[[ 11.3 -26.6  -4.9 -11.9   4.1   1.9  45.4  12.9 -20.6  33.0   1.4  11.6]
 [ 11.3  10.2  11.0  19.7 -38.8   1.9  15.5  -1.1  35.1  12.9 -26.7   2.9]
 [-17.0  10.7  -4.9 -50.6   4.1   3.2 -17.1   3.7  -3.8 -26.3  -3.1  29.8]
 [ 11.3  19.4  -4.9 -11.9   4.1 -20.8   6.7  15.7 -20.6 -12.9  -3.1 -13.6]
 [ 36.2   2.2 -12.8 -11.9   4.1 -12.0  15.5   6.2   9.5 -12.9 -39.1  -2.1]
 [ 11.3   4.1  -4.9  -5.5   1.6   1.9  -0.3 -20.4 -46.5 -12.9   9.0   2.9]
 [ 21.3  10.2  16.2 -41.3   4.1   1.9  25.9  21.8 -31.5 -13.0 -14.8 -33.1]
 [ -6.1  10.2  -4.9  54.6  16.8   1.9  15.5   6.2 -20.6 -19.4  18.8  13.2]]
->
[[ 11.3 -26.6  -4.9 -11.9   4.1   1.9  45.4  12.9 -20.6  33.0   1.4  11.6]
 [-17.0  10.7  -4.9 -50.6   4.1   3.2 -17.1   3.7  -3.8 -26.3  -3.1  29.8]
 [ 36.2   2.2 -12.8 -11.9   4.1 -12.0  15.5   6.2   9.5 -12.9 -39.1  -2.1]
 [ 21.3  10.2  16.2 -41.3   4.1   1.9  25.9  21.8 -31.5 -13.0 -14.8 -33.1]]

[[  0.6  -0.4   3.1   3.3  -8.6   0.4   1.3  11.6   0.7]
 [  0.6  -0.2 -14.8   3.3  24.6   0.0   1.3  10.8   3.0]
 [  1.5   0.0 -11.9  -1.0  34.8   0.1   1.0  20.3  -6.8]
 [ -0.7  -0.5  11.8   5.2 -30.0   0.3   0.8 -10.6   9.5]
 [  0.6   0.5   0.4 -10.2  52.2  -0.7  -2.0 -25.8  -7.9]
 [  0.2   0.2 -14.9  -1.6  45.8  -0.5  -0.2  -9.4   1.8]
 [  0.6   0.3 -17.2  -3.3  56.4  -0.6  -0.3  -7.3  -1.1]
 [  0.0  -0.2 -14.6   4.5  20.6  -0.1   1.1   0.9   7.8]
 [  1.2  -0.3  -2.2   2.7   2.2   0.4   1.6  22.6  -2.9]
 [  0.5  -0.4  -0.6   5.2  -9.6   0.4   1.7  15.1   3.0]]
->
[[  0.6  -0.4   3.1   3.3  -8.6   0.4   1.3  11.6   0.7]
 [  1.5   0.0 -11.9  -1.0  34.8   0.1   1.0  20.3  -6.8]
 [  0.6   0.5   0.4 -10.2  52.2  -0.7  -2.0 -25.8  -7.9]
 [  0.6   0.3 -17.2  -3.3  56.4  -0.6  -0.3  -7.3  -1.1]
 [  1.2  -0.3  -2.2   2.7   2.2   0.4   1.6  22.6  -2.9]]

[[-10.4  39.5]
 [ 36.7 -42.7]
 [-22.7  19.9]
 [ 23.4 -26.4]
 [ 23.9  -6.6]]
->
[[-10.4  39.5]
 [-22.7  19.9]
 [ 23.9  -6.6]]

[[ 53.1  19.0  42.3   6.8  19.0  16.7 -11.7   6.5]
 [ -7.4  -0.9  -3.3   1.1   2.8  -5.6  -1.5  -5.0]
 [-26.2  -0.5  -7.5   5.0  16.2 -21.6  -7.4 -21.1]
 [ 13.8 -16.9   0.0  37.6 -17.1  21.6 -36.2  23.0]]
->
[[ 53.1  19.0  42.3   6.8  19.0  16.7 -11.7   6.5]
 [-26.2  -0.5  -7.5   5.0  16.2 -21.6  -7.4 -21.1]]

[[ -1.1  -3.2  -0.9  -0.4   8.7   6.6 -41.5   0.4   1.0  -0.6   9.2]
 [  0.1   0.7   1.0   0.4  12.9  -9.3  12.4  -0.1  -1.5  -2.9 -14.7]
 [ -0.7  -1.2   1.5  -0.4  -9.8   6.5 -11.9   0.8   2.7  49.6  -4.4]
 [ -0.7  -2.0  -0.3  -0.3   3.5   4.5 -24.8   0.3   0.9   5.9   4.7]]
->
[[ -1.1  -3.2  -0.9  -0.4   8.7   6.6 -41.5   0.4   1.0  -0.6   9.2]
 [ -0.7  -1.2   1.5  -0.4  -9.8   6.5 -11.9   0.8   2.7  49.6  -4.4]]

[[ 10.0  13.3   7.0   2.1  -8.3  -8.5  -0.3  -0.1  -4.8   2.1  -9.1  -4.0
    8.7  13.6]
 [-47.5  36.0   7.0 -18.5  -5.3  -6.4   2.8 -47.4   7.3  18.9 -21.7 -31.0
    8.7  13.6]]
->
[[10.0 13.3  7.0  2.1 -8.3 -8.5 -0.3 -0.1 -4.8  2.1 -9.1 -4.0  8.7 13.6]]

[[ -0.8   7.4   0.5  -2.6  10.6  32.7 -13.1   9.9 -10.5   1.6]
 [-41.0   4.3   6.3 -15.3 -19.8  21.2 -44.3   0.7 -31.1 -54.4]]
->
[[ -0.8   7.4   0.5  -2.6  10.6  32.7 -13.1   9.9 -10.5   1.6]]

[[-47.2 -31.0 -35.3 -45.7  45.9   4.7]
 [  7.4 -49.5 -30.2 -12.8  48.5  39.3]
 [-21.4  -6.2  12.3 -20.0  16.3  -3.5]
 [ 29.6 -25.3 -37.7  10.2  -3.4  -2.6]
 [  6.4 -13.0 -20.6   1.3   1.2   4.3]
 [-45.5  33.2  25.8 -18.8  -5.2 -19.8]
 [-23.5  14.8 -12.8  -6.9 -33.1 -35.6]
 [-13.7 -31.2 -25.8 -25.9  39.8  -0.7]
 [ 16.2 -15.8 -47.3  12.3 -12.5  12.2]
 [  2.6 -14.5 -36.0  -2.9   7.2  -1.6]
 [-54.7  23.1  11.1 -30.1  -4.4 -40.0]
 [  3.5  36.0  33.9  17.4 -32.1 -11.4]]
->
[[-47.2 -31.0 -35.3 -45.7  45.9   4.7]
 [-21.4  -6.2  12.3 -20.0  16.3  -3.5]
 [  6.4 -13.0 -20.6   1.3   1.2   4.3]
 [-23.5  14.8 -12.8  -6.9 -33.1 -35.6]
 [ 16.2 -15.8 -47.3  12.3 -12.5  12.2]
 [-54.7  23.1  11.1 -30.1  -4.4 -40.0]]
